name the system of each run
K415, seq 1 (9 x 26)
[[ 19  -5 -35  15  24 -15 -11   6 -15  21 -21  -9 -19  43  -2 -22  24   5
   10  30   4  43  37 -83 -14 -12]
 [ 17 -22 -27  44  21 -15  18 -22  -8   0  16  -3  24  -2 -33  12   7 -23
    9   5   7 -78  -8  52  -4 -38]
 [ 21  55  31  29 -26  -3  -9  26  23  -3  -4   6  -9  22  33   7  -9   6
  -35 -32 -23  -5   3  26   0  72]
 [  4   3 -18 -33   3   7  34  -3 -41  -4 -11 -42 -10 -18   4   0  14   6
  -51  65  17  16 -15 -62 -12  -1]
 [-26 -25  23  -2 -32   5  39 -50  37  -3   7  18  17 -17 -15  45  -5 -10
   25 -12  -3 -29 -48  27  14 -39]
 [-20 -25  21  10 -19  -3 -36   0   4   8   0   8 -25  17  27   0   3   9
    3 -70 -12  44  41 -39  -6  55]
 [ 24 -27 -53  -6  46   2 -20  -9 -67 -11  27  12 -14 -46   5 -10   2   8
  -10  24  29   5  -4 -14 -10 -44]
 [ 26  36  -3  28 -23 -27   9  19  52  -7   3  64  13  20  14  25 -22   1
   43   2 -13 -13 -16  38  16 -38]
 [ -3   0 -11  24  -8 -35  10  37 -10   7 -31 -18  -4  45  -5  -6   9 -15
   -5  15   0   6  64 -54  -9  62]]
K822, seq 2 (9 x 26)
[[ 40   9 -15  28  49  29 -24 -10 -42  23 -35  37   5  13 -56  -8  -7   9
    8  26 -13 -22  20  29   0   2]
 [ 61  29   1  10  15  -5   4  32  21 -17   7 -45  40  36  24  14  21 -30
   -5 -15 -16 -40 -18  39  -4  -1]
 [-50  31   6   4 -34 -30  38  17  20  10  19 -55 -19  -1  11 -29   1   5
  -51  38  17 -21   6  -9  -4  19]
 [-17   3  45 -28 -17  54  22 -40 -19  19 -43  17 -10 -20 -37  22 -18  34
  -25  25 -16  10 -22  -1  11  18]
 [ 22 -37  30 -43   4  30 -16 -15   8 -12  -8 -29  24  13  34  37  17  -5
   27 -62 -20  34 -22 -23   1 -17]
 [-53 -46 -27   0  -3 -41 -14   4  -4  -3  55 -12 -26 -29  33 -27  -1   8
    7 -25  35   6  22 -19  -3 -42]
 [  1   7 -10  20   7   3 -26   6 -28  17 -10  88 -28 -18 -20  -6 -44  41
   17  20   2   3  29  25  12 -14]
 [ 70  10  -8  -7  27  -7  -6  49  -4 -21 -33  15  46  39   2  27   3 -29
   47   7 -12  -5  20   5   3   2]
 [-35   8 -24   1  -8 -47  28  28  29 -28  29 -42  22  -9 -11 -25  17 -57
   -2  15  24 -42   2  21  -8  25]]
K292, seq 3 (9 x 26)
[[ 22  59 -24 -22 -12 -27   9  50  13 -44  29  18   2 -32  43  -5 -11 -14
  -20  32  16  11 -34  14   1  10]
 [-46  33  13  -7 -42 -11  35  -6  53  18 -30  15  -6  26 -32 -13   0   0
   20  54  -8  26  -9 -39   9   0]
 [-18 -48  17   4  17  38  -1 -60  -3  15 -22 -25  22   9 -62   7  25 -27
   18 -32 -14 -21  -6   6  -7  16]
 [ 22  -6 -13   9  24  10 -47  -5  -8 -20  51 -23  -6 -25  41 -14  18  -8
  -25 -68   3   0 -18  30 -14  14]
 [  4  44 -22  15  -2 -19 -12  22   5  16  21  14 -46   6  46 -31 -10  48
  -27  37   9  33   3 -24   2 -43]
 [  9 -13  23  14 -12   4  37  -8  -4  38 -47  12   9  41 -28  34 -18  29
   21  42 -15 -28  21  -8  15 -45]
 [ 12 -45  20  -6  -2  -6   9  20 -25 -21 -16 -26  38   1  -4  44   0 -34
    9 -45  -3 -47  31  22  -1  50]
 [-13  16 -24 -32  -2 -20  -7  27 -24 -44  35   1 -12 -63  29 -19  -4 -19
  -33   7  31  22 -15  -2  -9  45]
 [-24  38   1 -21 -25  12  10 -24  41   7  -8  49 -19  -7 -13 -13 -10  20
   15  47  -3  54 -48 -22  12 -31]]
K415, seq 4 (9 x 26)
[[ 12  51 -19  -6   8 -13 -34  54 -15 -26  15  43 -16 -34  21 -30 -27   4
  -17   9  11  21  11  29   2  52]
 [ 19  38 -22 -25   9   3  27  12   5  -7 -33  18  13   9 -31  -5   5 -10
   20  89   3  24 -23 -33   3 -21]
 [-27 -17  11  14 -10 -10  25 -24  52   5 -16 -25  35  41 -50   5  30 -49
   43 -11 -13 -27  -4   7  -1   6]
 [-21   2   6  20  17  20 -39 -22  -6   9  19 -35 -19  -7 -10 -42  24  -7
  -43 -55  -6   0   9  16 -20  66]
 [ 31  36  -5 -12  23  42 -18 -21 -20  10  18  -6 -26 -22  21 -18   3  42
  -45  26  -5  22 -52   5  -1 -50]
 [ -2  -2  24   7 -32 -17  31   3  41  29  -8  -9  -2  48  31  30  -9  29
   25  11 -12  -5   2 -16  16 -75]
 [-30 -63  19  14  -9 -23   5  18 -39  14 -11 -24  -1   9   1  19 -19   8
   -2 -31  10 -43  74  -3   1  27]
 [ 24  -1   2 -36  17  18 -19  19 -53 -36  11  24   9 -64  15  19 -27  -3
  -20 -13  11  -9 -13  48   3  34]
 [  6  42  -3 -48 -21 -13   6  34  39 -30   0  33   9  -9  28  -1  -6 -12
   30  34   4  59 -34 -20  13 -13]]
K822, seq 5 (9 x 26)
[[  7 -19  16  25 -25 -28  -2  10  25   3  26 -37  -9  34  71  22  11  10
  -11 -64  -7   0  19 -25  -4  -9]
 [-28 -29 -24   6  -7 -24  20   1 -60   6   6  11 -36 -45   6   1 -26  32
  -36  38  34  -9  34 -30  -3  -8]
 [ 44   5  12  -8 -11  15   8   1 -10 -23 -24  80  16 -22   3  63 -36   6
   28   0 -12   1 -26  30  17  -3]
 [  8  -4 -17  -9 -15 -48  10  41  29 -33   1 -11  24  30  29  11  21 -51
   38 -21   7  29  17 -50  -8  34]
 [-54 -12 -44  16   2 -19  11 -29  -8 -14  20  21 -20 -48 -52 -36   8 -31
   -9  31  31  -7  -7  -4 -12  25]
 [ 38  46   2  32  14  39 -30 -31  22   6 -17  57  -8  14 -23  -2   5   1
    4 -18 -34  23 -33  23  -1  28]
 [ 41   2 -26  23  25 -11   2   0  11   7   3 -64   9  58  19  -9  53 -21
   -3   1  -8   7  -1 -53 -16 -19]
 [-33 -13 -10  51 -13 -13  36 -38  -7  19  29 -19 -22 -19 -16  -1  -4  11
  -44  12  15 -67 -10  30  -4 -24]
 [ 34  30  41  14 -24  29  -1   4 -16  16 -31  26 -20   8  29  36 -27  47
  -42 -18 -29   7   6   6   7  41]]
K495, seq 6 (9 x 26)
[[ 65  58  11  39   1   7   1  20  14   8   5 -10  -7  34  45  18  -3  25
  -42  -6 -25 -23 -20  27  -1  -3]
 [-12  10   9   0 -30 -30  56  26   0  14 -17 -53  -6  30  15  10   6   9
  -35  54  10 -14  23 -46  -3   1]
 [-36 -43  31 -20 -29  15  50 -32 -25  -3 -14  -4   8 -44 -28  45 -20   1
  -15   8   7 -40 -14  22   6   7]
 [  3 -17  22 -38 -20  15 -14  -8  -3 -35   9  21  -4 -37  44  39  -8  -5
    0 -59  -5  49 -25 -18   3  34]
 [-14 -25 -49 -19  10 -30 -16  -2  -3 -14  32  21 -17 -22  21 -21  10  -4
   31  13  28  50  -3 -54  -6 -51]
 [ -5  -8 -22  53   7 -12 -16 -24  13  18  -1  81 -14   9 -37  -1 -22   8
   47   1  -5 -13  12  25   8 -36]
 [ 59  11 -15  49  26  -7 -27  26 -15  -3 -24  16  10  43  -6   6   9 -21
    7 -27 -18  -8  41  -2 -10  61]
 [ 27  33 -41  15  21 -25  25  25  -5 -24  23 -48  18  -6   0 -17  23 -36
  -37  46  18 -42 -18  17 -14   9]
 [-30  56  27  11 -46   9  44 -25  45   7  -7   3 -13  -6 -15  -1  -7   9
  -42  33  -9 -14 -44  20   6  28]]
K8, seq 7 (9 x 26)
[[ 18 -13  -6  74   1   0 -18 -44  21  21  19  -7 -25  37  16   6  28   3
  -12 -63 -18  -7  -3 -15 -14   2]
 [ 47   4 -32  52  16 -11   2  -6 -41  10  24 -20 -34   3  41   9  10  32
  -62   2   7 -17   2 -22 -15 -17]
 [ 41  23   3  23 -25 -12  53   9 -14   1 -11  20  -4   1  27  55 -24  30
  -28  44   0 -36 -17   4  10 -31]
 [  4 -15  18   3 -48 -30  57  16  -1 -18 -29  12  15  10  16  69 -13 -13
    5   5   1 -10  14 -36   5  41]
 [-18 -43 -27 -11 -15 -20  28 -20 -23 -43   9  24   5 -57 -11  36   5 -43
    4  -9  26   7 -15 -30 -11  44]
 [  3  15 -30   6  -8  -5 -15 -26  23 -32  26  80 -12 -43   6   4  -3 -20
   25 -19   5  44 -49  -3   0   8]
 [ 17  12 -41  41   8 -23 -21  -9  30   6  -2  48 -19  37   0 -18  21  -5
   40   2  -5  50   5 -55  -4 -17]
 [ 29 -12 -45  79  30 -20   1 -24  -1  17   4   9  -3  36 -30  -6  26 -19
    8   0   0 -41  18  -4 -15 -19]
 [ 53  44 -12  68   5  -9   9   4  -1  -2   7  -8  -4  19  14  15   9  -5
  -51 -11 -13 -46  -9  30 -11  38]]
K727, seq 8 (9 x 26)
[[-13 -26 -19 -51   1 -28 -15  31   4 -51  18  19  27 -34  16   4  -2 -46
   51 -19  23  34   4 -11  -1  17]
 [-39  15 -42  -4  17 -13 -35  -3  17  -7  19  56 -17 -26 -35 -58  -3 -14
   37  21  19  37   0   5   1  -8]
 [ 26  29  -4  23  35  29 -36 -19  31  20 -28  30  12  46 -54 -25  17 -12
   39  -1 -31  16  -7  16   1   1]
 [ 24   6 -12  32  32  -5 -11   5  19   9   6 -70  22  53 -10 -27  46 -37
   -6 -19 -12 -33  10   6 -19  11]
 [-20  27   1  39  -3  -7  11  -3  -2  21  29 -49 -22  -7  -1 -36   2  16
  -70  13   7 -54   2  39 -12  15]
 [  9  36  53 -11 -27  35  25  -3 -11  23 -27 -22 -20   3  15  21 -18  51
  -59  24 -20  -7 -14   4   9  13]
 [-10 -40  39 -54 -28  11  41  -2 -12  -5 -13 -49  15  -4  36  50   2  12
   -6  -2  -1   8 -11 -36   5 -29]
 [-54 -59   9 -27 -28 -23   0  -1 -13 -14  30  19  -8 -52  29  20 -30  10
   19 -40  25   3  16   3  11 -15]
 [ 11  -4  -6 -24  12   6 -46  22 -30 -10  -3  81 -15 -28  10   0 -35  23
   32 -10   2  51  21   0  10  -2]]
K727, seq 9 (9 x 26)
[[-43  -5 -24 -19 -24 -10  33 -24 -20 -19  -9  34 -18 -51 -32   2  -5 -18
  -11  44  25  24 -16 -42  -6  42]
 [  6  -2   2 -14  -2  36  -6 -60  25 -18  -7  49   2 -24 -27  22  12 -19
   27 -23 -15  42 -65  -8   1   4]
 [ 11 -12 -25  26   9 -11 -33 -23  39  -5  23  -2  -8  30  26 -10  40 -21
   28 -57  -8  43 -10 -48 -14  -3]
 [ 10 -11 -53  75  30 -20 -20 -26 -15  27  25  14 -37  13  -8 -27  12  15
  -12  -4  14 -20  22  -6 -13 -35]
 [ 68  35   0  65   6   5  12   6  -9  13 -19  25  -2  29   4  34 -13  17
  -25   8 -21 -46   0  32   2   8]
 [ 34  16  -9   6 -19 -28  55  30  -7 -19 -15 -42  15  18  24  39  14 -22
  -34  36   7 -20  -3 -37 -10  31]
 [-52 -10  -4  -4 -40 -16  60 -33  -3 -17  12  -1 -12 -52 -16  20  -3 -12
  -32  30  25 -16 -30 -14  -3  19]
 [-13  -5  27 -16 -29  32  -4 -46   9 -12 -10  47 -18 -33   4  32  -7  11
   -2 -34 -15  51 -42 -24   3  35]
 [ 24 -34 -24  -9  16   3 -23 -28   0 -10  17   2  -8   2  32  13  30  -6
   27 -34   1  60 -21 -67 -11 -38]]
K495, seq 10 (9 x 26)
[[-37  38  10  34 -25  -9  27   3  15  26 -27   2 -18  19 -44 -22  -6   2
  -31  39  -6 -23  24   3  -2  61]
 [ 26  -9  19 -21  16  52  20 -39 -32  -6 -31 -45  22 -12 -32  27  24 -18
  -33   0 -14  -9 -35  -5 -12  37]
 [-10  -1  17 -22 -24  -1   7 -16  41 -19  45 -47   2 -11  58  10  20  -6
  -15 -42  -1  11 -54  -2  -3 -29]
 [-62 -18   7   6 -25 -11  -7 -17  -3  33  16  10 -54 -11  15 -24 -17  51
  -15   4  11  33  24 -44   2 -28]
 [ 37 -49   0   4  24  26 -11 -21 -57  17 -32  43   2  -1 -17  42 -19  32
   25  -4  -8  -4  21  -6   9 -40]
 [ 48  -9  -9  10  -1 -41  -4  52   7 -31  15  11  31  18  49  37  -6 -23
   32 -36   1 -22  21  21   2  -3]
 [-35  28 -35   6 -13 -53  13  52  -5 -16  14  17 -12 -24  -7 -36 -17 -15
  -12  48  33  -9  32   4   0  40]
 [  6  28  -3 -11   3  36  17 -30  -5  -8 -39  46  13 -25 -69   7  -2 -20
    4  46 -10   4 -39  16   4  35]
 [ 15   4   7  -4  -1  11  -3 -25  53 -18   1 -31  28  30   2  10  46 -50
   22 -46 -24  27 -43 -17 -12  29]]
K8, seq 11 (9 x 26)
[[ -19  -20   15  -38  -10    6  -22    3   10   15  -21   36  -12   17
    10    1   -8   26   54   -5   -6   70   16  -52   10  -33]
 [  -7  -69  -23   12   36  -16  -27   -2  -18    8    9    5   17   13
   -21   -2    3  -17   60  -30   10  -23   43    8    0  -47]
 [  31   29  -18   24   31  -12  -46   47  -12  -15   26   19    7   -5
    12  -25  -15   -8   -6  -26    2  -34   26   71    0   26]
 [  31   70  -12  -17   18    4    1   50   -3   -5  -26  -11    9   20
   -11  -33    2   -3  -17   75   -1   11   -2   -2    0   18]
 [ -32   12   23  -12  -18    9   47  -21   43   14  -29  -35   30   28
   -53   -1   16  -25   13   38  -11  -26  -25    7    5   -6]
 [ -52  -18   42    3  -21   18   -6  -35   18    8    8  -42   -9   -3
    -6   -8   14   -9  -26  -63  -12   -4   -4    5   -8   58]
 [  -5  -10   -1  -32   19   39  -34  -32  -38    3   27  -21  -33  -43
    27  -19    8   32  -42  -19    7   39  -30  -22   -9  -22]
 [   7   -3   14  -11   -7    4   -5    0   13   22   11   22  -10    9
    35   11  -25   52   24    8   -5   12  -10    7   19 -102]
 [  -4  -39   15   13   -8  -34   -2   45  -17   20  -23    5    7   38
    13   16  -26   18   34  -18    0  -24   82   -5   10   -8]]
K292, seq 12 (9 x 26)
[[-10   6  15  45 -21   9 -13 -38  33  26 -16   7 -31  46  -3  -4  21  11
   -3 -38 -25  40   8 -51  -9  35]
 [ 32 -46 -37  33  41  12   4 -45 -45  13  10 -35  -8   3  -6   8  32  -3
  -20  -4  11 -24  -6 -28 -18 -41]
 [ 27  11  -4  51 -24 -30  12   5   6  -8  36  33 -15 -11  53  36 -22  19
  -18 -35   1 -37  -7  37   6 -17]
 [ 12   4  -7  17 -28 -28  25  28 -23   5 -32  18 -31  22  24  21 -13  19
  -18  30   4  29  44 -72  -2  39]
 [  7 -38 -18 -11  -3  -2  56 -30 -27 -23 -18  14  26 -31 -36  52   3 -29
   16  41  14 -27 -29 -15  -1 -19]
 [-19  -6   5  13 -34 -20  -1  -9  42 -35  21  39   6 -18  14  27  -3 -39
   25 -65  -2  11 -14  11   0  54]
 [ -7   1 -48  10  18  -9 -23 -21 -15  -5   7  18 -35 -10 -14 -42  28 -14
   -8  15  16  57   1 -69 -18  25]
 [ 33  10 -27  43  17  12   8 -52  19   7   9  40  -1   5 -25  11  13   0
   19  15  -8 -15 -51  19   0 -65]
 [ 23   4   2  72 -11 -31  -8   9  32  15  -2  -2  -4  60  21  16  15  -7
    6 -51 -22 -18  34  -5  -7  30]]

runs to name
seq 13 (2 x 26)
[[-39  23  28 -55 -38  17   0  -4  10 -15   2  19 -20 -43  20  -1 -19  20
  -21   3   5  59 -34 -20   8  32]
 [-15 -45 -10 -40  14  19  -9 -39   0   0 -11  14   5  -4 -20   1  17  -3
   50   6   4  58 -17 -58   0 -48]]
 | K495
seq 14 (2 x 26)
[[-18  18  -1  57  -6  22 -14 -59  14  32  18  26 -45 -11 -18 -22  -2  35
  -35 -14 -13 -11 -23  29  -3 -10]
 [ 71   8  11  28  17  25 -12   2 -26  27 -32 -11 -10  52  29  26   7  38
  -19  -7 -27  10  17 -36  -2 -14]]
 | K822
seq 15 (2 x 26)
[[ 14  58  33 -19 -19  30  29   0  28  -6 -36 -16  24  15 -23  10   8 -15
  -22  30 -24  -3 -40  15   4  50]
 [-46 -19  17 -34 -18   7  26 -28  23   0  11 -79   3   0   3  -8  38 -22
  -20  -9   4  19 -26 -45 -10  11]]
 | K727
seq 16 (2 x 26)
[[-58  28   4 -35 -27 -14 -10  14  41 -12   1  54  -8 -24 -22 -34 -22  -9
   39  23   8  46  -6   5  13  20]
 [ -7 -13   4 -22  33  36 -35 -28   8  14 -34  14  11  22 -57 -29  20 -15
   48  -2 -19  47   4 -24  -2   5]]
 | K727
seq 17 (2 x 26)
[[-26 -46 -20 -16   4   0   7 -39  -9  18   0  -8 -18  -1  -9  -4  20   8
   20  19  13  40  -2 -78  -5 -58]
 [  1 -48  -9  46  11 -10 -25 -28   5   9  18  41   4   5 -10  15  -9   0
   43 -58  -4 -33  16  39   8 -37]]
 | K415
seq 18 (2 x 26)
[[-14 -57  33  18 -10   2 -13 -20   3  31  -2 -28  -8  41  26  22   6  24
   12 -67 -15   2  38 -31  -2 -24]
 [  6 -49 -20   0  21 -12 -20  13 -75  -3  27  -1 -19 -44  29   6 -24  28
  -25 -19  27 -23  40   9  -3 -15]]
 | K822
seq 19 (2 x 26)
[[ 24  40 -48   9   5  -2  13 -16 -16 -21  11  31 -29 -38   2  -5   7   1
  -35  54  17  32 -44 -40 -11   5]
 [  4  11   6  33 -34  -5  37 -40  60   8 -11  29   5  36  -9  38  11  -8
   33   6 -19   5 -41 -21   9 -37]]
 | K292
seq 20 (2 x 26)
[[ 16  29  -2 -13  15  -9 -43  60 -16   0  17  36 -12 -11  38 -24 -40  39
    4   4   4   8  26  41  14 -25]
 [ 15  23   0 -28   4 -17  18  61 -10   0 -38  12  24  26 -10   0 -23   5
   32  74   6  -1  33  -3  14 -22]]
 | K415
seq 21 (2 x 26)
[[ 22   4   4 -36 -15 -29  33  45  33 -27   2 -27  44  23  34  30   4 -26
   36  20   5  -8 -16  -2   9 -46]
 [-79 -14  -4   9 -34 -46  20  17  10  -1   8  11 -11 -18 -27 -22 -18 -18
    5   9  23 -19  42   8   2  50]]
 | K8
seq 22 (2 x 26)
[[ 42  21  25   4  -7  -1  -7  26  14   2  12 -51  -4  32  79  14   9  24
  -31 -36 -16  10  -6 -13  -2  -9]
 [-29 -20 -12  -9 -18 -30  44  15 -35  10   6 -26 -19 -19  13   4 -16  28
  -30  58  32 -23  22 -26  -1 -40]]
 | K8
seq 23 (2 x 26)
[[  8  18  34 -23   3  12  16  31  20   9 -38  -5  46  29 -33  11 -18  -6
   34  33 -17 -40   8  55  20 -12]
 [-36   3  37 -45  -8   3  -3  37  16  -8  -7 -68  31  12  -1 -22  10 -27
   -2 -20  -4 -12  20  23   0  52]]
 | K822
seq 24 (2 x 26)
[[ 38   1  19  42   9  16 -15 -12  25  29 -38  18  11  73 -19  22   9   3
   38 -29 -38   2  22  -6   3   3]
 [ 31 -25 -39  26  34 -26   1  20 -35 -12  17 -58  18   9   5  -6  27 -35
  -21  -6  18 -47  28   1 -20  13]]
 | K292
seq 25 (2 x 26)
[[-11 -17  -9 -16 -16 -44  30  44  16 -26 -22  18  42  11 -20  21 -11 -44
   62  27  12 -14  27  -2   8   6]
 [-41   5  -8 -10  -1 -10 -10   6  13 -27   2  14  15 -27 -46 -27   0 -53
   12 -13   9  -5   8  28  -6  85]]
 | K822
seq 26 (2 x 26)
[[-16  -8  -6   1   5 -21 -28  32  -3  31  11 -10 -25  32  39 -32  -9  43
   11   6   6  28  48 -36   6 -57]
 [  0 -34  -4  -3  19  -2   9  14 -47  15 -22  27  17  -9 -36  16 -34  15
   28  34   9 -50  38  38  15 -42]]
 | K822
seq 27 (2 x 26)
[[ -2 -33 -10   8  25  18  -6 -36 -13  28 -19  42   3   6 -46   5 -12  18
   48  22  -4 -16   5  11  13 -77]
 [ 29 -14  14  30  10 -16 -31  36   9   1  -1  -1  24  44  15  13  -6 -15
   28 -63 -17 -37  46  42   3  18]]
 | K822
seq 28 (2 x 26)
[[ 43  -5 -12  -8  22  17  15   0 -75  -1  -2 -24 -15 -34  20  20  -3  31
  -62  33  12 -15  -8 -17  -9 -10]
 [ 13  15  26 -21 -41  -9  51  12  23 -16  -4  24  16  -8  34  61 -29  13
   13  22  -2 -14 -36  22  21 -41]]
 | K8
seq 29 (2 x 26)
[[-10  21 -15   6 -34 -21  30   0  -9  -7  21  38 -41 -42  43  15 -26  41
  -34  40  22  16 -25 -23   6 -30]
 [ 10 -25  11  14 -28  -7  28  -9  -4  10 -46  66  -2  18  -9  59 -22  17
   40   9 -10  17  18 -35  15 -11]]
 | K8
seq 30 (2 x 26)
[[-51 -15  -4 -36 -21 -20   9 -11  52 -34  35  -2  24 -31  -2  -6  12 -48
   40 -22  17   8 -42  16   1  -9]
 [-52  11  -3  15  -1   2 -48 -15  23  23   3  35 -37   5 -28 -58   1  11
   12 -18  -5  50  22 -17  -4  29]]
 | K822
